In the data rows, zero lies at 4.5, halfway between 4 and 5.
Here are some points, each followed by its number:
[2 4 7 3 5 7 6 6 5 4 6 3 6 6 4 6 2 6 6 5 4 4 2 3 4 4 4 4 3 4 4 5] 0
[8 5 4 6 5 5 3 3 1 4 3 3 4 4 9 5 6 4 3 0 3 2 5 7 3 5 6 5 9 4 4 7] 1
[3 6 4 4 6 6 6 4 4 4 3 5 5 5 7 5 5 6 4 5 7 8 3 6 4 4 4 4 3 6 1 7] 2
[7 5 5 4 7 1 6 7 3 7 5 7 5 2 7 4 5 3 1 4 5 4 8 3 5 4 5 6 6 3 4 3] 3
[2 6 3 3 2 7 1 7 6 4 3 0 4 3 3 3 2 6 4 6 5 4 9 3 5 6 7 5 0 6 3 4] 4
[4 5 5 3 7 4 4 5 4 8 4 4 6 4 4 5 3 1 4 3 2 7 6 5 4 6 5 5 1 7 3 8] 5
[4 5 4 7 4 4 9 2 6 4 7 4 5 5 6 7 6 2 4 3 4 5 2 7 5 3 4 4 4 2 8 6] 6
[5 5 5 5 3 4 9 2 5 6 7 3 6 5 7 5 6 2 6 5 4 4 4 8 6 4 6 4 1 4 3 4] 7
[7 6 5 5 5 2 4 1 5 8 4 5 1 3 6 7 5 1 6 1 2 2 5 5 4 7 5 6 8 1 2 2] 8
[7 4 5 5 2 4 4 0 3 5 5 4 4 4 3 6 3 3 2 3 6 5 5 6 4 4 5 3 6 3 6 7] 9
[9 7 5 6 4 3 4 1 4 9 3 7 3 7 2 1 3 0 6 3 4 6 3 6 7 4 5 6 6 2 6 4] 10
[3 5 5 3 4 5 5 6 5 4 7 5 5 4 5 1 2 7 5 7 4 4 4 2 4 6 3 4 3 7 3 6] 11
[6 2 7 5 4 3 4 4 5 5 3 3 7 4 6 3 4 4 5 2 4 6 2 4 6 5 7 6 8 3 6 4] 12
[6 5 4 5 3 3 5 4 7 2 2 4 7 4 3 6 1 8 4 5 4 6 4 4 4 4 4 3 4 4 1 7] 13
[5 4 5 4 5 0 8 0 2 6 5 7 4 7 5 6 3 0 6 1 4 8 4 6 5 3 6 4 7 3 2 2] 14
[1 3 3 5 5 6 4 5 5 0 6 1 7 5 0 3 4 7 5 9 5 4 8 5 4 6 3 5 0 7 4 5] 15
[6 4 5 5 4 3 6 5 5 4 6 5 6 5 3 2 4 6 6 5 4 2 5 4 5 5 6 4 2 3 6 3] 16
[3 6 5 3 6 3 3 7 5 4 3 3 5 3 4 6 2 6 2 7 5 6 7 3 0 4 4 3 2 4 1 5] 17
[9 6 4 3 1 4 4 2 6 9 1 4 3 2 5 3 3 0 3 2 6 7 5 4 5 5 4 6 8 2 7 5] 18
New points follow, each followed by the number of its nearest point above, looking only along the 6 directions in which the numbered points spread most.
[7 7 5 5 2 1 1 4 5 9 3 5 3 3 5 4 3 0 7 0 4 3 2 3 6 5 4 3 8 4 5 4] -> 18
[6 3 3 9 6 3 4 4 7 4 5 4 3 4 6 5 3 3 2 3 6 5 3 7 6 2 5 4 6 4 4 7] -> 9
[4 3 6 6 3 3 6 5 7 4 6 6 5 3 5 8 4 3 4 1 4 6 5 6 4 7 3 7 5 4 7 4] -> 12
[4 3 6 4 6 7 6 5 8 0 6 2 4 7 4 4 5 9 5 8 5 6 6 6 2 5 2 5 0 8 4 4] -> 15
[6 6 7 3 6 5 3 5 6 4 3 5 7 4 1 4 3 8 8 6 2 5 5 6 4 5 5 3 4 8 3 6] -> 11
[2 2 5 3 6 5 4 4 4 3 3 5 5 3 4 4 5 4 3 5 4 3 4 6 2 3 5 4 4 3 5 3] -> 0
[6 4 2 5 6 4 7 3 5 7 6 4 2 4 9 7 4 3 7 5 5 4 4 4 5 3 5 7 7 5 6 3] -> 8
[3 2 4 4 4 4 3 1 7 7 3 6 2 4 3 5 1 1 6 4 5 4 6 2 7 5 7 5 8 3 8 4] -> 10
[8 6 4 3 4 3 3 3 6 7 3 5 4 5 4 3 2 2 6 5 3 4 1 4 5 5 4 4 7 2 9 5] -> 12
[5 4 1 8 7 3 3 4 5 3 8 4 5 4 5 7 9 3 3 5 4 3 5 7 4 4 6 6 3 2 4 4] -> 7
[4 2 3 6 7 8 5 5 4 4 3 6 2 2 5 5 1 5 7 5 7 6 6 3 5 5 5 2 5 7 4 6] -> 13
[5 4 4 3 3 1 4 4 2 7 3 6 2 2 3 4 3 9 5 4 6 4 4 4 2 7 7 5 5 3 5 5] -> 12
